In the rows, 128 means zero.
Each run below is a few steps of one of 6 hidden systems, one row a step.
mosol, run 1, 8 rows:
[[124  73 151 157  72 142 120  72  96  96 158  81 102 162 230 182 117 143
  157 188 104 121 105  58 105 134]
 [178 114 157 169 165 178 120 121  35  91 159 174  97  88  79 165 106  98
  131 141  79 133 100  98 166 181]
 [153 123 127 126 115 177 110 160 170 132 161 132 114  92  65 123 113 111
  111  62 113 107 137 148 215  65]
 [170 108 122  67  82 155 150 124 182 153 127  69 125 199 172 106 136 151
   95 115 122  92 152  90 153 107]
 [160 139 110 116 111 165 123  89  81 163 107 107 124 164 127 142  99 170
  144 123 137 137 122  83 101 219]
 [116 132 118 153 127 192 110 122 101  94  61 153 161 101  77 155 113 123
  164  91 148 143 124 144 136 141]
 [124 120 131  97 147 144 165 157 165 110  72 150 160 142  99  76 160 111
   97 113 106 128 134 165 153  99]
 [116 153 118  93 110  90 143 128 143 195 123 101 135 154 126  73 143 149
  105 126 131 132 141 150 101 150]]
vini, run 2, 8 rows:
[[142 113 162 161 104 162  56 138  79 125 179 120 127  47  78 187 102  97
  147 110 122 112 119 134 187 114]
 [129  97  91 143 144 193 109 145 180  91  99 163 148 100  92 161  88 141
  144  89 131 149  84 131 179 103]
 [105 103 134 133  52 191 110 104 135 100  92  83 147 138 141 152 125 133
  155  99 135 109 140 126 150  77]
 [166 102 144 104  97 169  75 128  99 160 145  96 157 100 101 166  99 128
  133 116 128 117 111 109 173 158]
 [129 118  91 140 130 178 111 113 140 115  92 144 141 125 117 160  85 162
  159 107 146 157  91 108 129 160]
 [ 85 120 137 139  75 156 110 101  97 130  82  97 168 122 126 133 132 135
  157 127 128 141 122 149 111 129]
 [129 112 128 113  97 142 108 118 120 181 141 103 144 117 105 115 107 147
  117 128 104 148  92 131 149 161]
 [106 130  90 145 110 125 112 107 152 146 134 118 116 131 142 142  94 166
  153 120 144 156  98 120 109 134]]
vini, run 3, 8 rows:
[[128 149 123  94 164  86 118 179 192 112 105 140 158 118 128 131 159 104
  124 105 193  97 179 158 130  76]
 [183  81 153  89 145 149 163 133 137  95 121 125 133 169 172 125 148 110
   91 165  91  96 133  83 152 125]
 [169 179 129 146 136 150 130 118  83 115 135 139  78 143 100 146 128 126
  145  87 159  95 189  99 119 155]
 [133 128 130  87 175 118 120 160 135 123  65 152 198 118 106 123 150 112
  121 134 161 126 136 155 120 147]
 [145 119 125 102 113 162 182 108 133 127  97 116 119 187 142  84 142 145
  105 129  90 127 131 106 130 142]
 [136 171 127 118 105 103 108 122 103 168 141  97 116 136 127 134 131 140
  140 108 170 107 171 122 101 157]
 [129 109 123 102 175 101 126 141 131 135 109 153 165 122 137 128 128 131
  116 172 130 151  95 127 108 174]
 [106 147 121 156 115 134 170  95 111 118 113 136  90 159 136  90 139 140
  130 126 100 146 133 126 100 134]]
mosol, run 4, 8 rows:
[[135 108  96  97 145 179  72 164 164 142  75 145 205  80  60 157  90 139
  138  89 162 146  91 154 174 140]
 [ 88 124 107 123  91 157 196 108 180 112  66 115 131 186 144  53 152 147
  112 109  90 149 125 152 126  85]
 [136 154 159  83 116 101 128 122  61 181 101  97 166 142 115  93 163 117
  108 153 134 116 157 145  92 194]
 [ 83 113  95 135 137 115  84 134 149 149 105 139 177  84 113 152  89 156
  155 138 153 178  64 155 110 154]
 [ 66 119 143 166 104 128 163 110 123  83  94 134 128 130 146  94 163 108
  133 148  90 145 128 166 111  77]
 [142 125 167  96 151  76 126 153  98 163 159 126 146 106 117 105 154  97
   91 170 104 121 131 146 129 151]
 [ 96 119 105 145 105 101  96 120 158 166 178 112 111 101 142 144  91 155
  141 130 133 156  87 133 128 116]
 [110 103 156 154  95 137 133 102 100  87 135 108 117 131 168 146 144 112
  140 157 106 114 138 112 125  96]]
Tek, run 5, 8 rows:
[[136  53 136 102 125 137  92 131 135 134 135 112 178 113 162 169 105 135
  127 180 112 144  62 106 149 146]
 [103 160  92 192 141 142 136 108 126 101 128 169  75 117 111 146 101 149
  170  91 145 153 127 123 108 127]
 [138 132 168 102  96 156 127 133  93 120  86 101 165 135 105 113 173  94
  121 113 131  89 180 147 146 110]
 [143  93 101 101 129 137 115 138 174 171 153 122 139 123 122 123  92 159
  111 130 109 153  71 123 163 140]
 [ 98 170 106 158 110 108 128 100 117 130 120 122  99 146 146 138 127 152
  167 114 169 134 154 119  72 139]
 [152  97 168 110 132 160 127 129  82 101  93 128 168 129 124 139 148 100
  118 157 105 115 129 120 142 150]
 [128 135  97 137 156 131 129 147 162 146 141 160 114 105  84 117  98 144
  121  99 120 157  94 142 147 132]
 [102 154 131 119  96 108 137 118 130 137  98 100 135 155 148 107 159 134
  137 118 155 113 173 143  91 111]]
Nuv, run 6, 8 rows:
[[191  94 137 124 143 139  62 171 157 140 230 130 106  62  98 194  82 110
  119 101 131  95 110 107 222  93]
 [ 61 118  65 151 121  68 123  97 197 155 154 124 111 138 195 133  85 193
  153 157 143 192  60 124  68 129]
 [ 97 199 154 165 107  99 114 107  51 116 106 120 113 118 119 142 165 105
  172 114 182 101 211 148  65 137]
 [150 117 107 143 137 208 108 148 163  80  97 161 136 103  70 161 100 122
  147  56 144 118 128 127 188  88]
 [120 133  85  70 131  99 119 144 193 212 115 108 169 144 123  87 109 173
  107 122 152 157  96 153 116 155]
 [180 144 148 109 129 109 109 120  84 134 154 101 108 157 170 173 135 129
  146 144 169  80 179  72 100 169]
 [130 117 103 167 155 190 160 106 118  65  81 179 114 137 117 142 108 141
  149 121 107 156  97 102 125 153]
 [112 137 139  86 150 107 146 154 129 146  69 140 191 128  97  73 168 110
   98 135 127 135 141 179 117 139]]
Nuv, run 7, 8 rows:
[[157  82 126  95 168 208 161 139 132  59  18 169 191 158 121 131 139 121
  122 140 108 136 106 111 148 155]
 [159 114 141  51 128 131 189 139 141 160  85 108 167 188 129  42 167 126
   65 145  79 121 131 136 138 153]
 [200  96 177  98 144 130 146 129  79 134 186 121 103 146 145 128 139 102
   82 176  71  96 127  76 156 167]
 [107  81 143 160 154 119 165 110 113  81 141 164 111 126 165 119 131 118
  115 196  54 165  70 119 120 129]
 [ 79 137 168 148 117  85 159 130 105 114 130 130 129 115 127  76 179  84
  107 157  87 131 143 178 115  87]
 [132 115 160 147  97 130 119 140 133 124 191 116  92  93 111 126 134  95
  114 112  96 105 137 141 183  65]
 [ 87 118 112 154 107  93 102 119 154 164 193 120 106  93 135 131  96 149
  135 138 113 164  79 141 133 110]
 [ 80 148 136 160  97  82  92 114 109 133 150 108 120  99 148 154 132 126
  163 138 162 126 149 143  91 106]]
dato, run 8, 8 rows:
[[120  77 181 157  85 124 115  96  92  64 161  95 115 135 217 191 150  98
  149 189 112  92 143  85 123  84]
 [144 163 115 172 108 207 120  97  55 144 123 140  92 111  45 130  89 145
  151  71 111 145 120 120 147 183]
 [103 134  90  91 148  90  88 154 184 148  79 128 197 119 139 150 119 156
  152 125 213 143 120 148  94 140]
 [136  83 165 123  71 161 121 115 134  87 130  86 134 145 178 154 144 108
  130 140 112  86 149 106 166  66]
 [154 164 116 129  91 164 135 101  88 186 141 103  94 146  81 104 106 154
  128  86 115 131 135 117 132 181]
 [130 108 103  81 169 105 122 145 165 139  81 139 185 144 155 134 124 148
  125 157 163 143 102 123  99 166]
 [115  99 146 134  98 165 162 118 142  82 102 117 128 149 148 112 151 112
  121 131  89 116 137 130 149  75]
 [125 158 134 120 105 119 129 122  95 188 141 109 118 124  84  82 133 129
  112 110 111 135 134 152 124 157]]
topa, run 9, 8 rows:
[[ 93 162 123 129 133  69 155 124 147 122 114 127 116 159 170 103 165 128
  133 140 156 123 169 139  73 106]
 [130 109 148 134 168  73 111 139 114 112 173 147 125 103 165 158 131 109
  127 189 122 128 111 112 109 138]
 [100 150 108 181 160 113 133 126 121 124 149 173  94  92  96 126 109 133
  142 119 119 163 102 144 113 137]
 [114 136 141 151 127 119 152 138 148  90 143 142  92 125 129 112 153 102
  124 115 113 113 157 144 141  65]
 [165 107 116 112 158 120 136 147 179 122 166 145 106 134 152 140 112 133
  112 133 119 120 113  99 155 115]
 [138 146 102 159 117 154 126 110 128 116 144 131  82 140 130 154 102 152
  155  99 142 130 134  96 125 134]
 [140 107 150 140 119 171 122 124 108  88 116 131 132 118 121 149 132 109
  138 121 115 111 136 119 157 110]
 [162 123 120  99 143 161 137 141 139 141 119 138 133 138  95 110 122 136
  108 107 113 129 117 122 159 148]]
dato, run 10 (8 x 26):
[[180 137 173 125 175 144 123 170  85  88 130 168 134  89  70 139 156  68
  108 114 119  87 167 139 172 119]
 [152 162  92 127 160 110 125 160 196 149 175 147  80 117  99 122 108 139
  120  71 155 117 147 131 155  97]
 [158 148 143 114 159  75 135 137 126 113 156 128 101 155 177 150 153 115
  126 153 157  90 173  96  95 132]
 [181 127 136 139 170 174 147 140 101  79 119 170 106 129  97 144 127 106
  122 113 108 113 141 101 160 147]
 [122 175 101 128 150 114 134 150 164 134 107 150 118 127  94 107 133 132
  131  79 166 125 165 153 120 113]
 [159 118 158  95 144  94 117 155 135 123 152 120 139 128 155 142 153  99
  108 149 143  89 162 119 142 108]
 [173 132 123 138 139 157 151 124 131 119 160 141  77 145 117 125 114 133
  117 108 101 116 138  93 156 131]
 [129 167 113 123 164  99 146 136 128 133 106 154 122 146 120 111 139 136
  127 121 153 133 151 132  87 156]]
Tek, run 11 (8 x 26):
[[130 127 108 142 117  94  91 133 181 152 221 113  77 106 153 168  90 149
  138 114 152 121 118 107 146  86]
 [145 129 145 146 105 141 116 112 115  79 138 104 104 150 181 186 139 121
  161 130 163  83 177  81 117 100]
 [202 103 142 119 149 183 120 141 116 105 153 143 113 119 100 162 108 115
  114 111 107 102 128  86 190 139]
 [161 164  93 113 143 127 117 146 174 148 137 132 108 136 108 138 112 145
  134  70 180 106 165 115 136 122]
 [167 123 128  76 121 137 144 122 137 130 101 101 143 188 170 125 139 141
  116 138 142  98 155  89 119 148]
 [170 128 117 120 173 130 134 128 108 143 150 156 111 135 114 134 104 145
  119 142 115 142 104  96 122 198]
 [131 163 121 120 175 104 137 148 126 115  94 162 139 130 111 123 148 116
  135 120 167 125 161 140 100 146]
 [141 110 139  94 149 122 166 140 143 123 104 140 149 155 136  87 155 119
   92 150  94 130 126 131 136 130]]
topa, run 12, 8 rows:
[[115 100 162 149 178  42 116 126 102  82 175 149 120 116 215 181 147 102
  139 229 129 128 119  99  75 132]
 [ 94 148 111 203 189  99 128 132  97 122 180 203  80  64  78 130  96 125
  140 140  97 185  71 150 115 156]
 [ 92 158 132 173 129 113 162 144 166  89 153 159  72 107 107  92 156  99
  121  84 114 117 174 173 151  25]
 [174  88 114 102 170 113 147 160 216 101 177 147  98 150 184 142 118 128
   95 142 118 106 121  85 168  80]
 [160 142  93 169 129 160 123  98 129 119 167 140  55 148 142 176  78 169
  163  97 144 133 123  63 124 153]
 [138 113 153 168 101 203 114 113  85  68 113 133 124 105 103 167 125 100
  155 104 115 109 143 119 167  99]
 [175 107 123  87 144 186 148 153 151 133 101 144 149 141  77  96 124 128
   93 100  96 125 113 126 187 139]
 [164 162 113  90  98 148 125 125 147 163 112  88 118 173 127 122 127 153
  129  80 169  94 179 107 128 138]]

Name the system that made each run.
run 13, 2 rows:
[[112  64 173 149  93 162  80 130  96 106 146 111 165  66 120 168 122  94
  133 157  86 131  85 142 182  92]
 [150  78 148 117 111 154 156 129 140 139 174 117 112 129 120  94 120 119
   80 144  41 136  83 122 187 111]]

mosol
run 14, 2 rows:
[[191 102 153  97 142 176 167 148 140 101 129 139 114 155 122 107 145 103
   88 117  82  91 147 101 184 111]
 [139 104 127 114 154  99 157 131 134 162 169 140 116 134 132  88 119 135
   87 170  65 156  75 121 133 162]]

Nuv
run 15:
[[105 180 124 172 138 121 131  98  67  90  88 149 109 138 133 152 143 129
  178 119 177 125 178 120  62 160]
 [138 109 177 127 183 117 124 164  82  77 115 169 167  84 103 138 162  66
  112 166 108 116 128 151 145 125]]

topa
run 16:
[[ 80 138 129 157 191  62 157 155 149  91 122 195 128  95 126 103 155  98
  118 156 119 153 120 175 102  94]
 [127 153 120 149 179  62 164 147 163 113 187 170  59 132 149 106 139 117
  110 140 118 125 146 123 114 100]]

topa
run 17:
[[ 91 136 181 153  44 118  69 124  79 158 175  66 129  65  95 144 146  91
  144 108 132 101 159 175 157  72]
 [159  36 139  79 140 126 117 145 179 121 147 116 174 135 187 150 114 128
   96 191  97 130  68  94 166 123]]

mosol
run 18:
[[ 95 152 131 180 158  81  87 103  51 107 132 154 128  93 147 195 115 130
  188 171 176 149 127 114  53 187]
 [ 79 121 141 152 158 131 163 132  85 114  84 177 160  97  72  64 149 102
  107 156  60 183  77 193 122 147]]

vini
run 19 (2 x 26):
[[206 140 126  63 155 147 140 160 149 144 117 124 136 162 108 119 137 126
   98  93 147  85 170 101 159 148]
 [153 142 111 104 132 143  95 128 126 128  91 117 153 142 138 176 116 145
  159 111 195 107 157  99 107 162]]

topa
run 20, 2 rows:
[[119 101 140 128 174 129 129 143  97 119 107 171 169  93  92 115 133 108
  107 169  85 164  74 154 134 161]
 [ 81 137 133 144  92 110 127 134 146 162 156 115 119  99  98  84 137 123
  117 110 100 145 118 178 145  81]]

mosol
run 21:
[[160 188 138 140 161 112 138 149 106 144 163 156  81 112  74 105 139 109
  115  90 134 103 177 137 139 133]
 [135 124 116  89 179  96 140 167 193 105  97 156 160 140 145 121 150 121
  112 133 158 120 138 140 127 104]]

vini
run 22, 2 rows:
[[107 104 189  97  98 103 109 138  89 124 100  90 197 115 145 124 182  84
  119 172 129 101 153 158 124 115]
 [153 100 120 131  99 171 122 127 144 161 177 117 105 116  97 118  89 143
  110 103  75 139  82 117 192 122]]

dato
run 23:
[[110 122 101 130 151 150 125 138 147 129  82 162 162 109  85 117 108 143
  132 113 126 166  88 152 132 146]
 [ 82 125 134 125  97  92 121 132 160 129 124 101 146 125 155 116 148 125
  131 138 139 126 137 157 117  77]]

dato
run 24, 2 rows:
[[ 74 140 109 126 111 121 148 101 136 100  33 115 166 176 184 125 155 150
  161 143 176 139 152 132  51 133]
 [172 160 145 115 106 206 146 127  82 122  77 118 132 148  65 109 147 110
  122  66 130  93 186 129 159 142]]

Nuv
run 25:
[[ 82 131 132 162 180 140 152 116  62  63  30 195 179 119 107 121 149 112
  154 167 118 173 106 154  69 186]
 [ 77 158 134 141 174  84 140 174 136 134 115 178 155  68  55  73 160  89
  103 116 118 152 128 222 134  97]]

mosol
run 26:
[[193 128 134  77 193 135 113 182 148  99  94 159 169 124 108 158 141 102
  117 116 177  87 166 114 155 137]
 [127 158  68 131 155 126 169 133 200 137 121 157  90 164 128  96 106 170
  128  88 141 153 124 122 112 126]]

mosol
run 27, 2 rows:
[[133  96 157 120  67 157 139  94  95 141 139  78 121 153 153 111 136 131
  112 150  73 122 116 110 143 132]
 [124 136 114 149 137 115  78 131 110 156 169 138 123  74  97 167  89 138
  150 121 149 147 101 129 132 156]]

Tek
run 28 (2 x 26):
[[167 121 152 133 199 125 159 165 126  64 144 192 107 115 113 129 156  80
  101 139 101 108 146 121 155 107]
 [157 164 109 114 141  96 130 153 175 172 194 127  75 130 110 106 119 137
  106  90 138 108 153 125 151 107]]

mosol
run 29:
[[180  84 101  62 164 174  92 172 190 146 103 136 194 114  95 154  91 144
  110 110 149 131  79 117 190 151]
 [128 177  96 127  90 171 167  87 112 134  62 107 104 198 126  97 133 167
  152  82 155 124 172 105  82 169]]

topa
run 30:
[[169 179 140 103 107 129 140 108  81 149 117  97 102 184 141 124 154 134
  138 110 167  83 209  91  89 175]
 [135  98 159 110 150 123  66 152  91 109 101 135 208  79 122 195 129  97
  146 163 168 119 120 130 131 159]]

topa
run 31 (2 x 26):
[[116 152 126 123 135  89 173 145 183 125 141 136  97 150 141  74 161 117
  101 114 118 113 164 151 133  67]
 [160 137 167 116 160  84 147 143  87 144 179 142 105 123 128 109 151  97
   91 163  95 110 142 121 128 152]]

dato
